[[ 6.80 -6.80]
 [ 6.12 -6.12]]
|
[-6.80  6.12]

[[ 0.03 -2.42 -3.94  2.00  4.98]
 [-1.61  0.95 -2.31  3.31  2.77]
 [-0.75  2.92  3.43  3.85  0.43]
 [ 3.02 -6.32 -3.36 -3.78 -2.22]]
|
[ 4.98  3.31  3.43 -6.32]

[[ 1.22  1.79  0.84 -2.65 -0.79]
 [ 3.94  0.43  6.33 -2.11  1.18]
 [-2.37 -2.01 -2.48  5.38  0.72]]
|
[-0.79 -2.11 -2.48]

[[ 0.58 -5.65]
 [-4.38  3.01]]
|
[-5.65 -4.38]

[[-1.13  5.51  4.72 -4.12]
 [-0.60  2.00  1.68 -1.66]
 [ 0.98 -3.13 -2.92  2.54]
 [ 0.35 -1.43 -1.31  1.25]
 [ 1.61 -4.74 -4.27  4.01]]
|
[-4.12  1.68 -3.13  0.35]

[[ 5.59  6.75  5.79  5.85]
 [ 5.80  6.86  5.80  5.98]
 [-3.55  4.93 -3.61 -3.79]
 [ 2.94  2.18  2.90  2.69]]
|
[5.85 5.80 4.93 2.94]

[[ 1.03  2.51  0.79]
 [-2.51 -6.30 -2.23]
 [ 2.21  5.46  2.01]
 [ 1.68  4.15  1.48]
 [-0.37 -1.01 -0.38]]
|
[ 0.79 -6.30  2.21]
---
[[-5.83 -1.43 -3.05  4.79 -2.00]
 [-0.58 -4.60 -3.34 -2.34  2.64]
 [ 5.37 -6.39  0.95  4.03  1.45]]
|
[[ 5.37 -6.39  0.95  4.03  1.45]
 [-5.83 -1.43 -3.05  4.79 -2.00]
 [-0.58 -4.60 -3.34 -2.34  2.64]]

[[ 0.64 -0.60  0.50 -0.74  7.19  4.21]
 [-0.42 -0.33 -0.19 -0.47 -4.37 -4.68]
 [-1.65  0.97 -0.09  1.61  0.40  5.99]
 [-4.28  0.21  0.04  1.15 -3.10  4.88]
 [ 2.51  0.08 -0.26 -0.49 -1.69 -5.68]
 [-4.21  0.29 -0.09  1.08 -5.21  2.80]
 [-2.48  0.31  0.10  0.93  0.40  5.46]
 [-1.44  0.97 -0.06  1.67  1.05  6.46]]
|
[[-1.44  0.97 -0.06  1.67  1.05  6.46]
 [ 0.64 -0.60  0.50 -0.74  7.19  4.21]
 [-0.42 -0.33 -0.19 -0.47 -4.37 -4.68]
 [-1.65  0.97 -0.09  1.61  0.40  5.99]
 [-4.28  0.21  0.04  1.15 -3.10  4.88]
 [ 2.51  0.08 -0.26 -0.49 -1.69 -5.68]
 [-4.21  0.29 -0.09  1.08 -5.21  2.80]
 [-2.48  0.31  0.10  0.93  0.40  5.46]]

[[ 0.66  0.55 -1.83  4.91  1.33  0.61]
 [ 6.86 -0.10  0.32  0.46  0.28  4.88]
 [-2.23  0.55  1.43 -4.08 -1.59  2.76]
 [ 0.74 -0.26  0.32 -0.73  0.28  2.76]
 [-5.94  1.54  0.32  0.46  0.28  2.76]]
|
[[-5.94  1.54  0.32  0.46  0.28  2.76]
 [ 0.66  0.55 -1.83  4.91  1.33  0.61]
 [ 6.86 -0.10  0.32  0.46  0.28  4.88]
 [-2.23  0.55  1.43 -4.08 -1.59  2.76]
 [ 0.74 -0.26  0.32 -0.73  0.28  2.76]]

[[ 4.89 -3.27]
 [ 6.63 -5.42]
 [ 1.78  0.22]
 [ 6.66 -5.23]
 [-6.98  5.84]
 [-6.67  5.41]
 [-4.91  3.18]
 [-6.39  4.91]
 [ 4.72 -5.40]
 [ 1.26 -2.68]
 [ 1.60  0.27]
 [ 1.04 -2.23]]
|
[[ 1.04 -2.23]
 [ 4.89 -3.27]
 [ 6.63 -5.42]
 [ 1.78  0.22]
 [ 6.66 -5.23]
 [-6.98  5.84]
 [-6.67  5.41]
 [-4.91  3.18]
 [-6.39  4.91]
 [ 4.72 -5.40]
 [ 1.26 -2.68]
 [ 1.60  0.27]]

[[ 2.60  4.19 -6.20 -3.46 -3.59 -5.26  2.53  4.43 -0.11]
 [-0.81 -5.22  3.21  0.38  6.38  3.64  4.75 -4.04 -0.08]]
|
[[-0.81 -5.22  3.21  0.38  6.38  3.64  4.75 -4.04 -0.08]
 [ 2.60  4.19 -6.20 -3.46 -3.59 -5.26  2.53  4.43 -0.11]]

[[-2.06 -0.38  3.21  3.23 -0.08  4.43 -3.60  0.04 -3.01  2.07  1.67  1.87
  -2.66]
 [-0.09  3.26 -5.99  2.39 -2.29  2.82  0.35  1.23 -0.12  1.61 -3.01  3.37
  -0.90]
 [ 0.10  3.03 -0.57 -0.28  2.63  2.55 -7.12 -0.72 -6.05 -3.69 -1.69 -1.07
   0.72]]
|
[[ 0.10  3.03 -0.57 -0.28  2.63  2.55 -7.12 -0.72 -6.05 -3.69 -1.69 -1.07
   0.72]
 [-2.06 -0.38  3.21  3.23 -0.08  4.43 -3.60  0.04 -3.01  2.07  1.67  1.87
  -2.66]
 [-0.09  3.26 -5.99  2.39 -2.29  2.82  0.35  1.23 -0.12  1.61 -3.01  3.37
  -0.90]]

[[ 3.45  1.72  2.79 -1.42  2.17  2.72  3.96 -0.51]
 [-0.74  6.38  2.12  2.98 -0.94 -2.57  0.81  2.67]
 [-4.22 -1.52 -4.72  2.15 -2.46 -4.26 -4.55  2.65]
 [ 0.93 -3.89 -1.05 -0.36  0.68  3.02 -1.07 -3.80]
 [ 0.14 -6.83 -2.05 -0.15  0.55  1.41 -0.79 -4.30]
 [-0.90  5.69  0.73  4.73 -0.83 -1.60  0.80  3.51]]
|
[[-0.90  5.69  0.73  4.73 -0.83 -1.60  0.80  3.51]
 [ 3.45  1.72  2.79 -1.42  2.17  2.72  3.96 -0.51]
 [-0.74  6.38  2.12  2.98 -0.94 -2.57  0.81  2.67]
 [-4.22 -1.52 -4.72  2.15 -2.46 -4.26 -4.55  2.65]
 [ 0.93 -3.89 -1.05 -0.36  0.68  3.02 -1.07 -3.80]
 [ 0.14 -6.83 -2.05 -0.15  0.55  1.41 -0.79 -4.30]]

[[-6.99 -3.27  0.16]
 [ 3.06  0.46 -1.96]
 [ 2.85 -1.95 -3.74]
 [-0.73  0.17  5.49]
 [-5.33 -4.82 -3.75]
 [-2.44 -6.96 -5.00]
 [-2.97  0.86  4.57]
 [-0.28 -3.71 -4.11]
 [-3.53 -3.89 -1.20]
 [ 3.10 -2.32 -0.75]]
|
[[ 3.10 -2.32 -0.75]
 [-6.99 -3.27  0.16]
 [ 3.06  0.46 -1.96]
 [ 2.85 -1.95 -3.74]
 [-0.73  0.17  5.49]
 [-5.33 -4.82 -3.75]
 [-2.44 -6.96 -5.00]
 [-2.97  0.86  4.57]
 [-0.28 -3.71 -4.11]
 [-3.53 -3.89 -1.20]]
